In the rows, 128 means zero.
The same turns and mirrors carry the whole set onto itself, and each row onto the other rows of its family. Which rows share a family with each named row? Give them in list order.
These 20 rows form 5 families of 4 rows each.
Q576: [139 168 138 129 123 142 142  96 141 128 103 144 114 129 134  96 128 135]
Q694: [133 146 145 145 133 172 113 130 133 101  86 119 121 124 179 115 150 149]
Q814: [118 119 130 118 119 146 101 126 141 121 116 122 125 140 132 123 104 119]
Q843: [118 118 140 121 140 156 128 100 132 106 110 133 123 122 187 129 132 107]
Q687: [130 146 142 145 140 166 123 142 127 100  89 116 119 125 176 120 146 158]
Q606: [111 118 126 119 128 143 111 137 133 126 116 119 119 141 131 125 102 132]
Q772: [136 149  98 138 118 132 117  85 132 120 104 117 110 158 166 124 136 154]
Q119: [142 145 148 141 128 164 113 131 136  86  94 122 128 124 175 121 147 144]
Q777: [136 149  96 138 119 128 121  91 130 117 107 115 110 158 163 128 134 158]
Q470: [104 119 125 123 131 154 106 131 132 140 108 118 115 140 137 117 106 130]
Q572: [141 167 137 127 122 133 148 104 140 119 109 143 115 130 130 103 125 139]
Q832: [120 116 137 119 142 142 140 115 128  94 119 132 124 124 179 140 126 117]
Q404: [134 167 133 129 130 134 154 111 135 127 107 141 111 130 130 102 124 148]
Q138: [137 145 145 141 133 157 124 143 130  85  97 118 124 124 172 126 144 155]
Q743: [131 168 133 132 130 142 148 103 136 136 100 140 109 129 135  96 128 144]
Q997: [111 120 129 121 122 157  96 119 139 134 109 122 121 139 138 115 108 118]
Q188: [107 117 131 124 155 146 148 123 119 110 112 127 115 124 182 136 126 130]
Q537: [106 118 133 126 152 162 135 108 123 122 102 129 115 122 189 125 132 120]
Q311: [134 149  96 139 121 131 121  88 130 122 104 115 108 158 164 125 135 159]
Q210: [138 149  98 137 116 129 119  87 132 116 107 116 111 158 163 126 135 155]

Which other rows belong to the same family as Q404? Q576, Q572, Q743
Which other rows belong to the same family as Q687? Q694, Q119, Q138
Which other rows belong to the same family as Q772? Q777, Q311, Q210
Which other rows belong to the same family as Q997? Q814, Q606, Q470

The same turns and mirrors carry the whole set onto itself, and each row onto the other rows of its family. Which rows share a family with each named row? Give them in list order.
These 40 rows form 5 families of 8 rows each.
Q147: [107 142 141 138 102 109 136 130 124 135 124 148 104]
Q927: [136 157 119 148 122 125 116 134 142 133 174 125 137]
Q343: [145 128 128 117  98 121 147 115 118 145 123 147 107]
Q121: [155 139 123 140 115 132 119  94 124 150 157 139 115]
Q784: [145 150 123 130 137 134 110 130 141 128 156 140 159]
Q711: [127 152 140 120 127 131 115 137 125 124 147 119 160]
Q213: [127 135 134 105 128 109 135 146 126 124 121 150 142]
Q938: [126 129 127 135 105 129 138  88 125 131 153 153 109]
Q252: [127 146 128 127 130 118 131 169 138 139 131 138 136]
Q684: [120 130 139 128 102 130 138 103 127 133 123 163 109]
Q596: [126 131 153 111 105 135 138 120 139 135 122 142 102]
Q889: [125 134 116 152 106 145 148 117 131 148 160 138 106]
Q612: [122 128 138 114 114 124 143 131 126 132 109 162 123]
Q731: [114 151 137 113 123 109 145 147 143 123 123 140 131]
Q620: [112 131 125 142 101 121 152 119 121 141 146 143  98]
Q63: [120 162 132 122 131 116 131 149 145 122 137 132 151]
Q16: [125 129 149 123 112 131 131  99 134 137 145 140  94]
Q306: [131 145 134 133 138 151 116 125 125 138 161 121 153]
Q676: [115 148 142 133 116 117 128 153 134 139 114 149 121]
Q21: [156 142 115 127 135 126 120 132 115 147 153 129 151]
Q928: [113 141 129 144 119 133 145  96 137 140 155 144 101]
Q607: [143 151 136 117 109 111 120 136 117 134 113 140 145]
Q708: [128 124 135 129 128 136 132  97 125 143 168 131 104]
Q585: [132 129 128 134 140 151 128 111 122 146 172 125 129]
Q391: [125 144 143 104 116 119 133 146 126 119 133 122 147]
Q818: [135 148 131 115 134 110 116 142 133 119 140 142 156]
Q867: [127 133 147 100 109 128 145 142 133 127 119 133 125]
Q619: [110 140 138 133 113 129 150 110 141 139 130 153  98]
Q426: [140 139 135 112  99 105 136 126 114 134 116 142 123]
Q588: [126 162 123 136 138 135 128 139 145 130 155 128 156]
Q437: [151 149 126 122 127 127 117 142 118 143 127 135 157]
Q392: [151 131 127 132 103 136 135 100 125 153 138 147 104]
Q677: [111 141 139 119 117 119 154 134 142 133 118 150 109]
Q100: [139 127 113 136 119 140 140  97 128 135 173 143 123]
Q745: [156 141 116 136 128 123 117 109 117 147 167 129 134]
Q561: [134 149 118 159 113 147 127 120 141 144 169 133 123]
Q149: [120 143 117 147 130 138 143 102 136 140 174 133 120]
Q594: [135 150 119 132 132 113 125 158 138 132 160 126 141]
Q239: [148 137 113 136 133 149 126 115 138 136 170 139 145]
Q913: [127 152 114 144 139 143 137 122 140 137 172 128 143]

Which other rows belong to the same family as Q392? Q343, Q121, Q21, Q607, Q426, Q437, Q745
Which other rows belong to the same family as Q149? Q731, Q63, Q928, Q619, Q588, Q677, Q913
Which other rows belong to the same family as Q711? Q596, Q16, Q306, Q708, Q585, Q391, Q867

The same turns and mirrors carry the whole set onto itself, and each row onto the other rows of its family. Which rows share a family with each named row? Give them in list order.
These 25 rows form 5 families of 5 rows each.
Q856: [126 124 120 142 117 151 130  89 109 113 137 124]
Q154: [124 120 137 107 147 135 129 134 154 123 107 128]
Q335: [123 124 134 107 145 129 136 136 155 124 105 131]
Q780: [125 120 123 122 148 136 130  91 142 119 124 154]
Q33: [138 122 124 128 151 133 132 102 136 117 130 158]
Q128: [123 157 134 125  96 135 116 124 107 122 129 119]
Q222: [116 153 136 132  92 134 113 116 109 127 123 122]
Q71: [123 156 138 139  95 136 123 125 111 127 134 121]
Q489: [124 125 133 132 107 112 129 141 145 144 107 119]
Q837: [124 127 137 119 151 137 137 137 158 129 116 125]
Q801: [125 120 138 111 146 142 135 130 159 125 110 129]
Q505: [126 125 123 127 152 135 125  92 135 121 121 155]
Q603: [132 126 122 128 150 139 123  95 135 122 129 158]
Q654: [117 119 141 117 148 138 134 132 157 124 110 120]
Q730: [118 156 138 135  97 130 119 126 109 124 127 117]
Q916: [133 120 122 129 114 147 125  92 106 105 135 131]
Q294: [126 151 136 144  96 137 116 124 108 130 132 119]
Q51: [131 123 117 137 115 147 123  94 104 112 138 123]
Q420: [118 128 130 135 107 121 124 140 143 149 109 110]
Q874: [130 125 131 131 104 115 124 147 141 143 113 118]
Q231: [138 119 115 137 113 151 129  95 109 112 137 130]
Q992: [129 129 131 131 108 118 127 150 134 141 109 114]
Q152: [127 127 125 139 118 153 123  87 114 113 141 128]
Q826: [131 130 127 135 151 139 131 100 139 121 126 161]
Q48: [121 128 130 130 107 108 120 137 140 147 108 116]

Which other rows belong to the same family as Q603? Q489, Q801, Q730, Q51
Which other rows belong to the same family as Q837? Q33, Q222, Q916, Q420
Which other rows belong to the same family as Q826? Q128, Q654, Q231, Q48
Which other rows belong to the same family as Q505? Q856, Q154, Q71, Q874

The same turns and mirrors carry the whole set onto itself, and each row onto the other rows of its family. Which rows share a family with each named row? Give them in list order.
These 30 rows form 5 families of 6 rows each.
Q831: [112 125 148 121  97 133 119  83 158 132 110 136 153]
Q820: [124 131 122 123 129 167 128  89 134 136 129 109 167]
Q181: [110 124 161 137 104 137  91 118 166 128 101 106 123]
Q909: [120 145 131 142 134 174  93 123 137 125 115  98 127]
Q316: [106 137 161 134 112 153  85 115 181 127 112 103 122]
Q111: [106 111 161 122 115 137 129  82 167 132 122 121 152]
Q421: [106 141 158 115 127 133  97 105 160 156 138 109 155]
Q81: [116 125 133 139 100 174 117 103 148 114  85  99 133]
Q958: [115 116 160 133 108 149  91 121 178 126 104 111 121]
Q899: [127 132 132 141 125 169  95 126 142 128 111  80 150]
Q88: [119 115 129 135 112 188 123 106 158 118  98 113 128]
Q300: [122 132 145 123 123 128  96 107 152 147 135 115 170]
Q344: [ 99 122 150 127 109 156 137  82 173 137 116 130 148]
Q980: [ 92 117 155 117 102 146 127  91 163 141 109 133 143]
Q241: [100 116 135 136 116 189 133 102 160 125 101 107 139]
Q11: [136 133 130 137 129 169  87 125 146 122 125  91 139]
Q167: [107 127 160 127 111 144  89  99 166 116 102 116 115]
Q685: [133 141 132 132 137 176  93 122 155 132 125  89 141]
Q897: [116 109 131 142 104 177 126 110 148 116  95 109 132]
Q60: [112 141 127 117 130 173 129  92 138 147 130 111 162]
Q779: [112 144 150 123 132 142  84 109 169 145 141 120 147]
Q446: [ 99 121 152 122 104 136 131  82 157 140 105 124 148]
Q499: [119 129 131 137 137 167 133 107 136 142 136 105 164]
Q238: [116 112 142 147 122 172 128 104 161 121  90  99 129]
Q628: [116 132 119 125 125 164 116 102 124 138 125 112 169]
Q44: [119 145 150 118 128 128  91  98 153 148 135 106 155]
Q393: [122 124 160 137  97 138  97 106 176 123  97 103 134]
Q968: [106 123 124 127 134 176 132  96 149 142 129 122 164]
Q418: [112 137 136 133 137 173  81 128 155 133 126  95 139]
Q370: [110 145 148 118 126 137  94 102 144 138 149 122 150]

Which other rows belong to the same family as Q446? Q820, Q181, Q11, Q897, Q44
Which other rows belong to the same family as Q60? Q421, Q958, Q88, Q980, Q685
Which other rows belong to the same family as Q316? Q344, Q241, Q779, Q968, Q418

The same turns and mirrors carry the whole set onto itself, and each row onto the other rows of its family. Which rows share a family with each named row? Give them in list order.
These 27 rows form 9 families of 3 rows each.
Q898: [124 126 115 109 120 122 123 138 154 130 136]
Q150: [143 150 162 125 116 151 145 149 130 127 106]
Q844: [134 160 157 124 113 146 142 140 121 122 110]
Q722: [161 114 138 151 119 130 124 154 123  98 141]
Q402: [125 125 113 119 129 135 121 139 160 131 134]
Q702: [133 155 156 127 102 145 133 144 119 125 109]
Q324: [153 119 142 155 132 125 127 139 116 103 149]
Q439: [169 115 141 137 108 126 130 136 118 106 145]
Q146: [167 139 139 139 119 120 121 134 116 119 154]
Q319: [162 113 141 149 121 119 125 145 119 101 139]
Q623: [128 158 151 135 119 137 144 131 119 134 109]
Q709: [144 159 150 128 119 138 145 146 126 140 107]
Q292: [119 131 111 122 132 132 116 146 152 131 132]
Q742: [119 119 109 115 126 128 137 142 152 117 132]
Q229: [158 125 152 151 125 120 131 140 111 107 146]
Q552: [130 154 158 122 121 148 150 145 135 128 110]
Q159: [131 105 131 101 126 138 121 141 147 118 125]
Q310: [167 115 151 152 120 125 130 142 120 111 142]
Q955: [117 110 122 115 121 123 123 145 147 134 140]
Q273: [130 156 156 119 115 136 148 143 126 129 107]
Q908: [130 117 113 115 142 139 132 146 154 123 128]
Q95: [126 149 148 148 124 139 157 144 137 124 109]
Q726: [132 151 156 128 108 150 152 155 134 135 118]
Q137: [124 120 114 114 134 135 126 137 154 124 145]
Q691: [155 123 148 145 129 128 128 152 107 112 154]
Q179: [130 112 119 111 126 125 123 139 156 127 142]
Q463: [160 112 146 144 122 138 122 132 112 108 146]

Which other rows belong to the same family as Q273? Q310, Q137
Which other rows belong to the same family as Q439? Q623, Q908
Which other rows belong to the same family as Q898? Q150, Q324
Which other rows belong to the same family as Q691? Q955, Q726
Which other rows belong to the same family as Q179? Q229, Q552
Which other rows belong to the same family as Q95? Q146, Q159
Which other rows belong to the same family as Q742? Q709, Q463

